A single turn carries every row of the set below to another of its rows. Some are shown first; where does it send the rows asked next?
Q476: [  7.9   5.9 -24.4 -15.2   9.1 -18.5 -12.2  14.4  -8.2 -17.9   3.2  19.6
   3.8  -1.9   0.6   1.7  24.2  11.3  16.1  -0.8  -7.2 -16.1  -5.8  -7.1
   3.7  11.5  -8.7  19.5]
Q923: [ 11.9   8.2 -31.1 -23.0  20.9 -33.0 -21.0  13.2 -13.8 -14.4  -1.5  16.5
  14.7   1.8  -3.2   4.3  -2.7   5.7  -4.1  -5.6 -10.3 -16.5  -4.5   4.8
   7.9   8.1 -15.8  12.2]
Q969: [ 22.4  10.6 -46.6 -17.2  -7.1   4.0  -5.9   3.3 -20.2  -0.3   2.4  -5.3
  25.0   4.9   8.5  -9.8   6.8  11.9 -15.2   8.4  -3.1 -10.5 -17.4   6.3
  -0.5  13.3   8.1   9.0]
Q722: [  8.1  -2.2  -5.6   3.1  -7.4 -20.4 -11.6  13.5  -3.1  -5.2   4.8   4.0
  19.4   3.0  -6.3  -6.2  20.8  -5.9   5.4  -3.0   9.1 -17.0   0.6  10.2
  10.0  10.7  -4.4  -9.0]
Q188: [ 10.6  -1.8 -10.0  -0.4   0.9 -19.4  -9.0  18.5   2.7  -5.2  10.9   7.2
   9.8   2.8 -14.9   0.4  18.7   9.2   0.8 -14.2  17.6 -21.7  -1.1   2.7
   6.6   9.5  -8.3  11.1]
Q16: [ 20.5   8.7 -38.4 -23.7   1.7  -7.8 -10.5   9.3 -24.3  -9.9   5.3   8.5
  15.4 -10.3  13.8  -5.5   8.0   6.7   1.8  12.7 -17.3 -19.0 -16.9  -2.4
  -0.1   7.1   8.2  22.2]
Q550: [ 25.5  12.8 -35.3 -18.2   2.9   1.0  -1.1   6.5 -18.7  -5.5  -0.4   2.0
  22.6  -1.3  12.2   0.9  -0.9   9.9 -19.9  18.6   6.4  -2.8 -16.2   2.9
   8.1   7.0  -9.3   4.7]
Q678: [  7.3   8.3 -29.9 -12.7  -6.7   7.6  -0.7  10.9   0.1  12.2  25.9  -4.4
  16.5  -1.4   8.3 -11.9   7.6   5.5 -14.7  12.8  -2.0  -7.8 -12.2  11.5
   3.7   5.4  16.4   5.0]
Q199: [  5.0   3.4 -33.6   2.1   0.0 -21.6 -24.3  31.3 -15.4  -1.9   7.3   4.5
  26.2   7.3   1.8   0.2 -17.6  17.7  -0.4  -7.4   1.7  -4.4   2.4  -1.8
   5.7   7.1   8.4  -4.8]
Q607: [ -2.7   1.5 -19.0 -15.6  21.0 -15.3 -12.0   3.0  -9.0  -2.2  11.6  13.7
  11.8  -2.8  -0.4   8.0  18.5   7.5   2.4  -8.8  -1.6 -21.8  -5.2  -3.6
   7.6  20.1 -11.3  10.4]
Q400: [ 13.2   9.7 -26.3 -19.9   3.7 -13.8 -10.8  -2.7 -26.3 -12.0  -9.2  12.3
   9.2   0.6   0.2  11.7  11.6  11.8   0.2 -11.2  -2.4 -18.8 -15.1   7.9
   3.1  10.0 -11.7  14.5]
Q981: [ 21.5   9.9 -30.8 -18.2 -11.5  -6.3  -2.5  17.2  -2.4  -6.4  23.6  -0.5
  13.1  -9.3   7.3 -24.2   2.6  -0.5  -8.8  15.1  -1.9 -14.2  -3.2   4.2
  -5.6  -1.1  19.3  11.7]
Q794: [ 17.5   6.6 -20.4  -1.8 -20.0  -4.2  -8.4  14.8  -0.7  10.8  21.5  -1.7
  19.0   4.2  -2.5 -13.8   8.0  -0.1  -6.4  11.7  18.2 -14.2  -5.5  13.0
 -12.0  -4.1   4.1   7.4]
Q557: [ 12.5  -1.5 -12.5  -6.8 -13.5   4.4  -5.0  10.4   0.1  14.3   6.5  -1.0
  14.7   7.4  -2.2 -22.3   4.1   9.7 -11.3  16.8   6.3 -12.1 -17.0   8.5
   4.0  -4.2   4.8   1.9]
Q325: [  9.1  -0.6 -21.5  -7.3   6.5 -21.1  -3.7  -3.1 -22.4 -10.3   6.3  22.9
  20.0   5.0  -2.8   7.2   5.7   6.8 -10.5  -3.6  -5.6 -18.0 -11.7   5.5
   4.5  22.2 -17.9  11.8]
Q648: [ 16.4  13.6 -34.9 -23.5  -4.2  -8.7 -20.0   7.5 -17.5 -11.8  12.0  -5.4
  29.9   8.7  11.8  -2.3 -13.1   3.2 -11.1  13.5 -11.0 -13.1 -25.6   6.4
   8.1  -8.6   4.8  10.1]
Q121: [ 10.9   2.3 -23.3  -6.4 -10.7  -8.7 -10.8  18.7   9.1  -5.0  27.2  -8.9
  20.2  18.5   1.9 -22.1  -9.2   0.6 -10.6   1.0   1.1  -4.8  -6.8   6.1
   5.2  -8.6   6.6   2.0]
Q187: [  7.3   6.9 -13.4  -9.9  -6.1 -15.9  -3.3  18.5  11.5 -11.2  21.2  14.0
  -0.8   0.0  -6.1 -16.6  17.1   3.0   6.7   3.0   7.1 -12.1   5.9   2.0
  -5.9  -0.1   0.5  11.6]
Q587: [  1.3   2.6  -5.3  -8.3  -3.8 -12.1 -12.2  14.8   7.1   7.4  26.5   6.0
  10.2  -3.1   3.4  -1.5  22.3  -1.5   1.0  -0.4  11.8 -11.5   3.1   9.7
  -1.6   1.3  -2.2  -2.2]
Q873: [ -1.9   9.4 -23.0  -3.0  -9.5 -14.0 -28.4  20.1 -12.9   0.7   5.3  16.8
  23.8  15.1  -0.9   4.2 -18.1  22.4   5.8   2.7  -5.4  -6.4 -10.5   6.0
  -6.4  -3.9   8.1  -2.6]
Q495: [  8.8  19.0 -37.3 -25.0  11.2   1.0  -5.2  -1.2 -24.0   0.1   6.7   1.9
  16.3  -8.8  13.9   8.3   3.7   0.8  -3.5   9.2  -7.8 -13.0 -15.8   7.9
   8.0   9.9  -0.5  10.1]
Q2: [ -3.4  15.7 -34.9  -8.8  -2.0 -18.3 -24.4  26.8  -8.2  -9.0   0.2   5.4
  20.1  11.9  -6.8   1.3 -11.3  28.5  -7.7   5.4   3.2  -2.8  -1.4   1.9
   9.2   4.1  10.7  -6.3]
Q749: [ 11.7  -6.6 -11.6  -1.7   1.9 -32.5 -24.4  30.3   8.6   0.4  17.2  15.3
  15.8   7.2  -7.9  -6.2   8.9   1.5   4.9  -6.0  -3.7 -15.0  -0.1   9.6
   3.0   0.9  -7.1   6.4]
Q435: [  1.3   2.1 -32.8 -16.3  10.7 -25.4 -25.4  12.1 -18.2 -15.7   3.5   5.7
  19.9  14.2  -1.0   8.1   7.3  13.6  -2.8   2.7 -10.8 -15.1 -18.0  -4.1
  19.1   6.7 -15.7  20.3]
Q128: [ 17.2   9.5 -29.3  -5.8 -12.3  -7.6 -16.3  29.8  12.1   6.2  15.1   1.1
  19.8  11.3   0.3 -17.4   1.7   3.2  -1.2  18.3  -5.6  -0.9 -11.0  16.6
   0.2  -7.8   9.4   0.8]
Q194: [ 15.7  21.3 -47.5 -25.7   7.4  -6.4 -11.2  10.4  -9.1  -5.6  -0.8   5.7
  17.8   8.8   1.6 -10.0 -11.1  10.8 -12.4  16.6 -16.1  -5.7 -18.7  10.9
   5.5   1.4   2.2  10.1]
Q955: [ -5.2   9.2 -28.5  -8.2  -4.1 -25.0 -20.9  20.7 -21.4   1.4   6.4  13.9
  11.9   7.9  -4.1   1.7 -25.6  18.9  -8.3   2.3   1.5  -6.5   0.3   7.9
  -1.7  -5.4   1.6   3.9]
Q524: [ -3.2   0.7 -15.7  -4.0  -2.9 -29.0 -19.5  19.2   1.4  -8.7  16.4   6.1
   7.2  19.9  -3.4  -2.9   9.1  -1.1   5.7  -4.6   5.4  -4.8   1.7   5.5
   7.5  -7.2 -20.1   8.3]

Q128 moves to Q749
Q16 moves to Q981
Now find these:
Q678 moves to Q587
Q121 moves to Q524
Q794 moves to Q188
Q955 moves to Q2
Q722 moves to Q325

